Turns, then the turns between two rows, first turn first; the first pair answered:
z819 (before -> after):
[ -1 -17  53   2  -4 -13  13  25   2 -15] -> [ 11 -29  24 -18   9  -4 -31  37  18  -9]
[ -2  12 -32 -16  -1   2  -8   0   4   3] -> [  2  12  -7   4  -8   3  19 -12 -13  20]
[  6  -6 -48 -17  -8  -7  -5 -13  12 -22] -> [ 20 -10 -19  11 -17  -6  24 -31 -15  13]
[ 10  -4  23   2 -23 -12  18  12 -21 -40] -> [ 36 -22 -14 -16  -9  -3 -30  19  -4 -24]
z795 (before -> after):
[  6  10  19  16  -3  19 -12 -27  24  51] -> [  1  -8 -34 -23  11   6 -49   6  28  13]
[ 12   3 -19   6  -3  -7  25  11 -36  43] -> [  7  -2 -41 -10   4 -15  13  26 -34  24]
[ 27 -21  55  19   0  13  -2  -3  -5  26] -> [ 19 -38  -2 -23  15  -2 -39  33   0 -13]
z782 (before -> after):
[ 3  2 -4  4 -9  2 -4 24  7  0] -> [  4   2  -6   4 -11   0   3  23  -2  -2]
[-13   9  19  15  -2  -3  27 -11 -12  -2] -> [-11  16  23  16  -1   7  13 -14   9   5]
[ 21 -19  -3 -25  15  16 -57  19  20  -7] -> [ 17 -32 -15 -28  11 -10 -28  34 -28 -24]
[-33  14 -21 -14 -22 -29  84  -7 -37 -16] -> [-26  44   0   7 -24   4  76 -45   4  29]
z327 (before -> after):
[-23  31  76  20 -46 -46   3 -33  10  -2] -> [-16  65 -22 -11 -38 -31 -36 -56  33  26]
[  0   7  -4 -18  -1  -9   3  10  -4  -3] -> [ -2   6   7 -16  -3  -8   5   9  -2  -8]
[-24  24 -20 -19   0  -4   5  -7  10 -24] -> [-14   5 -22 -18  -1 -19  20   3 -23 -22]

(two turns a pair)
[-14 -19  -8 -10   5 -35  27  36 -45 -52] -> [ -2  38  23  37 -10  15  45 -38  -5  32] -> z782 then z782
[  3 -18 -39 -26 -24  12 -27  -6  -3  49] -> [-50  25  15 -10 -37   7  31 -23   6  13] -> z819 then z327
[  1  20   4  -9   3  -4   6  -6 -35  -8] -> [  9  14  -1 -20  13  11 -31  -3  -1  -2] -> z327 then z819
[  0  18  25   4   4  19   1 -35  28  32] -> [ 17   2 -19 -11  11  15 -23 -23  19  41] -> z327 then z782
[-32  50 -91 -19 -17 -17  23 -18 -24 -13] -> [ -4  41 -92  -5 -20  -9  24 -32 -38  26] -> z819 then z795
[  9 -24  23  10  -1 -16  44  -3 -29  -9] -> [ 14  -7  44  17   4  18  11 -22  27  17] -> z782 then z782
[  3   4 -39  -7  -3 -15   9   0 -26  -7] -> [ 14 -17 -14 -12   4  -4 -35  19   8 -13] -> z327 then z819
[  4  15  16   9   4  18 -17  -4  23  -3] -> [ 22  -8  25  17   3  13 -10  -1  -2  13] -> z782 then z819
[ 23 -20   3   2  -4  -9   5 -11 -31  22] -> [ 11  -5 -15  -4  -7 -11  17 -16 -35  13] -> z795 then z782
[  9 -18   3  10   3 -10   2 -14  -2  20] -> [  2 -21  -8  -6   8 -12 -18  -1  13   0] -> z327 then z795
[ 28   6 -26 -27   6 -32 -37  42  -1  -6] -> [  0  22  -6 -23  -1 -44  -6  45  -7 -35] -> z819 then z819
[ 16  31 -18  -9   1  18 -37 -19  37  32] -> [-14  43 -18 -19  -1  10 -30  -9  45  -8] -> z819 then z819
[ 14 -35 -32 -23   3 -22  -5  37 -46 -22] -> [  2 -25  78  13  -3   6  -1  22   8 -20] -> z327 then z795
[12 13 11 37 10 -2 -6 11 29  6] -> [  9  -4  -2  22  13 -22  -4  32   8 -21] -> z782 then z782
[-41  15  31  10 -14  24  -1  -2  35 -43] -> [-23  13  54  33 -19  24  21 -18  15  -9] -> z819 then z819
[ 20 -21  17   9  -5  -2   0  -3 -17  27] -> [ -6 -18  25  -6   0  -7 -13  20   5 -21] -> z795 then z327
[-14  -4 -18 -16  11  -4 -14  11  14 -32] -> [  2   2 -15  -6  11  14 -28  -6  31   1] -> z795 then z819
[-3 -2 15  9 -7 40  0 11 25 -2] -> [-10  -7  19   5  -8  31   7  21  17 -19] -> z782 then z795
[  3   1   6  -2   9   4 -10   5  16  -5] -> [  1  -5  -1  -2   5 -10  10  10 -10 -11] -> z782 then z782
[ -1  -3 -53 -30 -15 -33 -29  36 -22 -22] -> [ 34  10   0  22 -28  -4   0 -19 -27  67] -> z819 then z782
[ -4 -14  21   5 -14 -14  37  12 -16  -3] -> [  2   0  35  12 -11  10  13  -7  28  16] -> z782 then z782
[  7  18   9  18  -7  22  14 -34   1  27] -> [ 26 -37  11   9   2   0  -1   8 -32   7] -> z795 then z327
[-17  31 -32 -64   4 -16  -9  -1  -4 -36] -> [ 43 -24 -23 -43   8 -12 -23   2 -44  22] -> z327 then z819
[  5 -20  52  16  -2   0   6   0   1   2] -> [ -3  -9 -11 -22  12   4 -36  10  27 -19] -> z327 then z782
[ -9  -1  76  15  -8  11  25 -15  19 -12] -> [-25  10  38 -16   3  14 -15  -6  55 -38] -> z819 then z795
[ 23 -39  -7  -6   8 -24 -16  35 -39 -13] -> [-7 12 68 23 -4  7  2  2 21 -9] -> z782 then z327
[ 26 -39 -13 -11  12 -19 -14   7 -32   3] -> [  9 -33 -18 -22  14 -25 -18  15 -22 -21] -> z819 then z819
[-13 -11  77  15   5  -9  24 -11 -37  -1] -> [-20  41  28   1  10  30 -19 -48  33  29] -> z327 then z819
[-24  12  39   7  -1 -21  38  15 -15 -41] -> [-24  58 -18  -1   0  12   9 -23  31  -5] -> z782 then z327
[-17  14  12  -4   2   0  -3   7  18 -24] -> [ 2  5 33 15 -2  4 10 -4  4  7] -> z782 then z795
[ 15 -16  21  -6   3  -3  -9  14 -19  10] -> [ 13   3 -10 -17   8   7 -26   3   1  20] -> z327 then z327
[ 20   7  23  14  -1  -1  -6 -10  12   2] -> [  1  24  12   8  -6  -8  14 -13   3 -11] -> z327 then z819
[-21 -25  23 -13  -1 -19  12  31 -19 -47] -> [ -3 -32  42   9  -9 -16  30  15 -37 -16] -> z819 then z819
[ 11 -33   0 -14  19 -19  20  29 -23 -30] -> [ 16 -32 -19 -27  27  -7 -16  30   5 -25] -> z795 then z819
[-13  24 -13   3  -2   3   2 -27  10  18] -> [  9  -8 -28   0   0 -12   2 -11 -26  24] -> z327 then z795
[  2  39 -33  10   7  17 -21  -8  55  -1] -> [ 37  12 -44  29  -3  -2  20 -13 -23  42] -> z327 then z782
[ 13   0 -19  -7  13  13 -24   1  -1  13] -> [  7  -2  30   7   8  12 -14   7  11   0] -> z327 then z327
[ 33 -45  16  11  20  -1 -19  24 -28  18] -> [ 10 -13  57  23  18  21 -26   5  29  14] -> z782 then z327
[  1 -26  12   3  -2 -27  17  16  -9  16] -> [  8 -32   2   2   1 -23   5  19  -7  22] -> z819 then z819
[-11  18   1 -13 -10   0  11  10   3 -13] -> [ -7  10  -3 -14 -12  -5  16  15  -6 -11] -> z327 then z327
[ 18   2 -12   2  -7   2 -14 -10  -3  16] -> [  4   4 -19  -9  -4   1 -21  -2   8  -3] -> z819 then z819
[ -4 -32  42  -2  12 -20 -13  17   4 -34] -> [ 15 -45   1 -16  19 -18 -33  22  -5 -15] -> z782 then z819
[ 14 -21  27  19  -4  26 -41  -7  18 -11] -> [  3  11 -27   6  -8  33 -38 -29  22  -1] -> z819 then z327
[ -3   1   6 -13  19 -11 -22  23   6 -26] -> [-10   7  25  -1  14 -16   7  15  -3 -27] -> z819 then z819
[  1 -30 -12 -23   5 -12   0  31 -33 -36] -> [ 20 -19  -3   2  -2  -5  27   1 -57  15] -> z782 then z795
[ 22 -16  17  12   5   4   3 -15  -9  26] -> [ 20  -3   0   4   8  12  -9 -25   8  33] -> z327 then z327
[ -4  -6 -26  -9  -6   7 -37  -3  36 -11] -> [  8   8   5  27 -19  16   4 -31  14  29] -> z819 then z327
[-22  19  21  -3   6  -4  10  -7  19   0] -> [-10  12 -31 -19  12 -10  -3  -3   6   6] -> z782 then z327
[ 12  22  19  24  -1  20  14 -34   8  34] -> [ 20  12  -4   5   8  25 -26 -21  28  32] -> z327 then z782
[ 13  19  17  30 -13  11  37 -37 -17  40] -> [ 34   1 -21  11   0  23 -18 -29   5  56] -> z819 then z819
[ 22 -29  -2 -15   1   5 -21  11  -3  18] -> [  9 -24  38  -3  -2   5  -7  14   7   3] -> z782 then z327
[  4  10  29   4   9  24 -27  -2  37  -3] -> [ 18   6  42  22   4  21  -3 -14  13  19] -> z795 then z819
[ 21  -6  25  31  13  -5   8 -31  -9  31] -> [ 19 -27 -31  -1  23 -26 -12  -1 -30   2] -> z795 then z782
[ 12 -15  -9   4   0 -16  19  -2 -29  15] -> [ 16 -22  18   4  10  -2 -19   6  13  10] -> z327 then z795
[ 36 -73  38  13  20  -7 -56  68  -6  -5] -> [-18  27  25   6  17  35 -64  17  93  -8] -> z819 then z327
[ 21 -19 -79 -18   5   0 -16  -1 -31  25] -> [-28  20 -32   3 -16 -14  61 -16 -51  -8] -> z782 then z819
[ -1   8 -23  -1 -15 -19  -3 -10 -33   0] -> [  5  12 -27   1 -12 -11 -14 -16 -20  17] -> z782 then z795
[ 12  -4  10   8 -10   3  -4 -14 -18   1] -> [  4  -1  14   2  -4   7 -19  -9   6  -9] -> z327 then z782
[ 21 -17 -23  -1   3   1 -19   0  -4  23] -> [-12  14  21  18  -9   4  26 -17   3   8] -> z819 then z782
[ 21 -15  18  36 -11  40 -12  17   3  87] -> [-13 -55   4  -6  -2 -12 -15  86 -31 -12] -> z795 then z327
[-30  -5  70  18  -6 -11  41  21 -11 -47] -> [-25  12  83  31  -8   7  33  -2  16 -18] -> z782 then z782
[-19 -37  31 -18  36 -24 -21 -12   9 -36] -> [-22   6 -15 -21  35  -5 -30 -45  34  -8] -> z795 then z327
[-54  48 -63  -6  -7   8  13   3  36 -21] -> [-24  35 -41  32 -21   1  65 -20 -28  29] -> z327 then z782
[  2   7 -34  -2 -12 -12  23  -9 -17  12] -> [ -4  22 -36  -1 -12  -3  18 -15  -1  14] -> z819 then z782
[ 22 -13   0  11  -4   9  12  -7 -28  30] -> [-25  18  19  -4  -6   2  21   5   4 -28] -> z782 then z819
